(in the rows, 128 means zero)
Each named move below is a turn or a mirror, shown by a few rows before and after it. Which moves, in which order, take the first row of each later pair to the second? The first pair is answered.
move Q489:
[136  73 124 138 153 157 172 144 116 125 115 150 116 131 105 138 181  87
 125]  ->  [120  83 104 118 125 128 113 116 115 173  65 157 110  98 125 131 117 126
  95]
[128 125 157 151 146  78 113 149 102  91 170 107 124  89 135 149 138 127
 159]  ->  [123 127 153 142 136  67  91 137 105 108 148 107 123  74 141 144 112 144
 146]
[ 88 109 134 121 196  68 150 151 118  88  96 153 124 103 131 163 154  94
 105]  ->  [ 81 110 126 114 190  58 128 142 118 107  81 157 122  92 137 159 130 109
  95]
move Q250:
[132  86  94 127 150 169 168 139 135 111  99 133 122 127 119 130 146 101
 115]  ->  [114  89 131 128 126  98 133 152 109 127 133 161 115  96 100 141 175 111
 112]
[179 156 104 128 133 130 176 124 172 113 176 128 150 175 139 130 128 107
 134]  ->  [163 160 133 128 101  65 130 132 144 137 199 150 142 144 123 134 144 126
 127]
[ 98 120 145 107 135  62 116 137  89 131 127 158 118  85 110 157 155 128
  98]  ->  [113 120  87 102 129 148 112  97 122 160  68 134 122 102 133 124  81 155
  90]
move Q230:
[135 132  68 104 152 141 125 107 149 128  65  94 132 121 153  93  57 131
 121]  ->  [126 130  68 101 153 124 117 108 146 131  59  96 129 113 157  96  58 130
 117]
[129 113 117 149 149 116 156 134 128  92 146 135 128 146 122 141 131 122
 146]  ->  [122 113 121 146 149  98 148 137 124  91 144 138 129 135 120 148 130 118
 138]
[143 127 166 142  72 174 122 105 154 136 183 121 136 131 112  74  88 145
 156]  ->  [107 126 183 119  81  70  83 112 130 143 158 139 132  82 122 103  85 145
 119]
move Q61:
[104 120 132 123 108  86 127 147 120 134 135 127 118  91  87 129 138 141
 129]  ->  [113 117 123 129  91 112 118 134 127 152 132 125 118  98  87 111 121 155
 135]
[159 103 110 133 162 105  87 124 111 116 111 157 103  92 131 120 124 130
  91]  ->  [183 103 109 151 134 160  92 114 125 130 136 152 102 119 118  95 128 147
 119]
[147 106  50 120 109 195 154 129 169 139  77 119 142 135 145 125 117 120
 149]  ->  [140 103  82 127 145 166 194 161 157  89 116 124 146 142 136 150 174  83
 158]
[144  69 112 122 161 163 170 164 135 143 103 148  79 153 130 142 173 105
 132]  ->  [130  70 100 109 166 137 151 162 134 154  70 150  77 136 144 152 148 113
 110]

(2 to 3 moves a pair)
[134 101 119 127 147 143 156 135 127 119 123 133 127 138 113 138 167  96
 137]  ->  [127 103 129 128 102 115 103 119 117 168 128 150 119 117 102 125 151 133
 132] -> Q250 then Q61
[160 134 110 129 128 195 152 123 103 132 154  57 116 134 139 149 117 132
 159]  ->  [124 135 114 100 158 100 133 133  86 124 117  62 117  87 158 181 104 123
 118] -> Q489 then Q61 then Q61
[104 114 136 115 145  36 128 156 111 101 133 152 112 116 119 152 164 107
 119]  ->  [115 108 142 128 137  57 140 161 108  98 162 155 110 127 102 146 185 103
 135] -> Q61 then Q250 then Q250
[144 144 141  91 143 152 163 164 135  44 125  95 122 151 152 160 115  57
 137]  ->  [138 144 105  76 129 161 129 135 145  84  73  90 118 133 171 143  57  84
 113] -> Q61 then Q230
[143 124 106 171  63 155 103 104 152 182 133 139 149 108 146 105  95 148
 153]  ->  [120 119  81 139 139 115 134 115 156 143  70 125 163  94 184 138  75 114
 115] -> Q61 then Q61 then Q250
[147 110 128 146 141 175 157 137 137 119 121 125 125 152 138 140 129 117
 135]  ->  [124 112 138 135 115  98 101 132 116 155 113 148 117 110 134 150 115 141
 114] -> Q250 then Q61
[ 93  95 100  92 199  72 138 149 121 122  62 130 124 101 132 153 141  85
  92]  ->  [144 100  81 135  98 216 115 103 146 196 104 128 114 148 102  79 108 150
 145] -> Q250 then Q61
[120 125  97 113 141 132 128 117 128 143  92 134 121 113 132 136 102 131
 106]  ->  [119 122 119 114 160 114 152 138 119 115 113 140 124 117 122 150 140 107
 113] -> Q489 then Q230
[122 125 113  97 151  70 117 125 126 130  84 123 132  94 152 157  90 121
 110]  ->  [138 123  94 101 167 128 149 120 143 115  77 106 137 119 161 146  87 109
 120] -> Q230 then Q61 then Q61
[139 118 142 142 103 125 128 134 117 140 160 159 115 119  88 136 160 142
 146]  ->  [122 113 124 117 164 105 153 145 123 105 110 146 122 112 121 160 146 110
 117] -> Q250 then Q250 then Q61
[128 105  70 131 141 116 123 126 125 201  51 160  79 100  92 114 127 133
  91]  ->  [148  99  73 144 179 168 191 142 140 150  75 144  85 142  90 122 162  92
 116] -> Q250 then Q61 then Q61
[127 135 138 150 140 146 156 123 137 100 140 125 145 148 128 120 137 110
 123]  ->  [109 137 134 131 146  94 131 118 128 113 110 132 141 120 140 132 119 119
  98] -> Q61 then Q250
[140 115 117  98  94 103  54 123  92 140 149 120 151  99 100  88 130 143
 104]  ->  [169 109 108 112 120 188 119 134 112  99 172 100 158 146  96  80 157 115
 133] -> Q230 then Q250
